rotation steps, each row followed by its count of steps:
The counts run from 0 to 429.
[ 72 137 104 176 106  97 150 143 118 142 127 131 127 123 109 133 146  85
 132 142 148 174 155 142  68 137 114 164 174 123 162  92  98 144 138 137] => 188
[151 170 125 134 113  66 114 156 111 137 144 122 142 110 142 151 132 113
 130 127 103 207 121 118 104 121  93 144 135  95 142  90  67 147 131 150] => 419
[142 129  99 127 149 179 134 117 129 120 156 114 103 109 101  89 124  96
 145 113 123 129 151 153 150 143 133 112  76 127 102  80 168 133 149 179] => 114
[164 144 147 161 142 171 120 123 111 115 169 110  92 112 100 114 105  94
 151  96 116 125  96 151 182 132 133 117  89 131 121  60 146 122 149 149] => 173
[145 118  85 146 123 126 135 154 107 156 101 124  70 171  91 161 154 107
 151  96 160 160 111 123 148  99 108 112 158 129 173 110 158 149 162 144] => 126
[110 126  89 121 135 114 149 108 106 118 130 109  84 143 136 155 157  61
 114 103 135 144 137  93 109  62 138 112 134  94 147 112 130 110 122 181] => 218
[124 154 127 179 142 147 137 135  89 126 104 113 121 114 111 156 124  86
 184  95 132 113  90 136 145 164 110 166 150 175 169  93 109 144 146 135] => 407
[158  94  84 171 100 100 153 168  95 129 110 125 123 121 154 121 163 113
 156 133 144 161 144 121 103 140 128 162 153  94 141  96 112 177 142 119] => 245
[199 142 127 113  80 132 129 132 120  98 126 161 149  97 117 106 143 119
 142 132 136 138 109 129 139 131 114 194  96 106 134  95 126 124 182 136] => 143
[153 123  86  99 107 112 106 162 103 117 116  97 144 163 121  99 166 119
 139 120 142 174 105  73  92 123 106 132 170  66 134 108 142 135 143 156] => 101
[165 141 102  91 122 181 166 178  97 124 156 154 136 159 140 110 133 113
 154 100 139 130 127 118 150 166  93 127  92  94 128  94 125 110 174 134] => 149
[119 143 145 192 121  94 116 155  82 152 152 112 105 115 132 135 123  88
 145  98 116 182 105 148 121 117 106 135 185 123 152  81  86 154 122 127] => 130
[128 104  90 123 116 121 133 142  79 126 125  76 111 129 168 123 158 111
 148  95 130 148 103  64 117  93 137 125 158  72 120 132 135 150 126 176] => 160
[186 161 145 118  91 118 144 139 119 102 145 159 150  85 135 123 141 112
 132 136 126 140 105 121 146 125 123 181  72  95 134  86  83 123 173 144] => 142
[162 120  84 178 133 102 130 109 106 113 115 112 106  85 151  85 115  95
 143 100 119 163 154 152 134 122  79 155 161 119 119 109 149 152 134 145] => 306
[ 92 154 151 116 129 133 147 127 112 112 163 149 101 180 111 140 146  53
 117  91 163 157 119 140 186 149 109 112 136 128 123 109 127 106 142 135] => 266
[118 157 113  79 123  96 122 169  91 120 130 107 152 166 145 150 161 100
 129 114 124 182 107  77 109 150 103 144 138  98 133 116  84 134 127 170] => 99
[105 175 115 106 120 161 144 112 120 114 125 164 151 111  88  94 131  90
 142 126 149 125 154 160 122 160  83 183 124 134 158 100 134  93 167 155] => 374
[130 126 105 112 122 100 144 126 142  90 162 127 126 141 122 136 176  65
  94 155 134 164 137 105  80  92 159 146 102  82 123  72 117 114 139 154] => 49
[151 153 144 103 102 138 115 124  92 133 135 157 122 110 113  86 132 105
 163  77 101 162 128 181 175 129 109 139 108 122 111 121 115 129 152 172] => 258
[ 90 135 149 126 103 152 133 126  90 123 132 150 111 160  85 110 142  77
 128 100 173 135 101 138 171 131 100 128 178 122 159 120 155  93 165 130] => 36
[119  92 112 160 115 133 118 129 103 124 166  86 108 126 122  62 145  86
 118 122 133 178 136 126 118 128 143 110 154  79  81  88 172 138 116 157] => 391
[ 81 137  95 158 112 125 144 140 113 151 117  90 100 132 130 155 137 116
 134 121 190 157 119 103 159 189 101 142 144 127 130 113 155 175 142 150] => 297
[140 152  91 165 167 155 118 143 121 120 118 129 113 152  76 140 126  97
 159 105 140 137 123 145 133 172  82 148 155 169 161  82 161 126 161 122] => 180
[137 137 142 120  77 144 131 138 114 140 176 153 134  94 112  51 125 109
 137 132 129 163 152 182 138 151 118 143 103  88 102  83 127 122 156 152] => 198
[114 136 127 166 127 138 153 115  93 117  92 128 106 119 109 174 148  83
 172 105 156 106  93 136 157 152 139 176 123 177 171  99 109 146 154 150] => 406
[ 97 144  89 144 156 110 130 108 118  82 122  98 117 147 118 138 159  55
 111 118 162 152 133 105 112 136  79 160 173 121 142 113 155  98 126 133] => 272
[130 122  96 156 128 152 123  68 139 104 108 101 105  83  92 106 130  92
 138 116 141 136 136 144 140 119 135 158 100 142 112 102 182 142 147 187] => 398
[137 136 134 134 123 138 147 116 133 104 112 154  99 142  94 195 161  74
 136 118 150 123  96 138 168 135 157 155  77 159 155  88 129 133 150 154] => 176
[169 148 131 129  90 129 157 124 107  91 131 152 151  81 132 123 143 109
 142 135 138 104 101 118 127 104 125 202 104 107 162  98  91 118 174 134] => 371
[162 101 106 102 110 112 113 124 138 100 126 115 132 127 113 103 178  96
 130 131 118 180 143 131 108 106 163 137  88  89  83  89 139 148 130 177] => 108
[ 78 106 131 145 104 124 127 102  99 127 142  99 103 119 111  79 150  70
 124 113 131 166 142 140 115 105 155 112 155  95 105  99 154 136 114 173] => 163
[149 100  88 162 100  92 172 179 109 137 126 123 115 131 176 162 165 105
 139 136 154 160 134 106 104 141 134 156 128 105 140  93  98 176 139 124] => 244
[140 150  97 106 133 173 153 145 117 133 157 105 124 101 129 134 121 119
 151 130 116 118 117  93 117 139 153 147  54 110 134  75 107 129 143 190] => 57
[158 154 147 107 130 103 106 162  79  99 130 141 138 182 126 144 166  80
 131  89 118 177  89 108 159 120 101 136 153 105 135 108  96 129 150 126] => 40
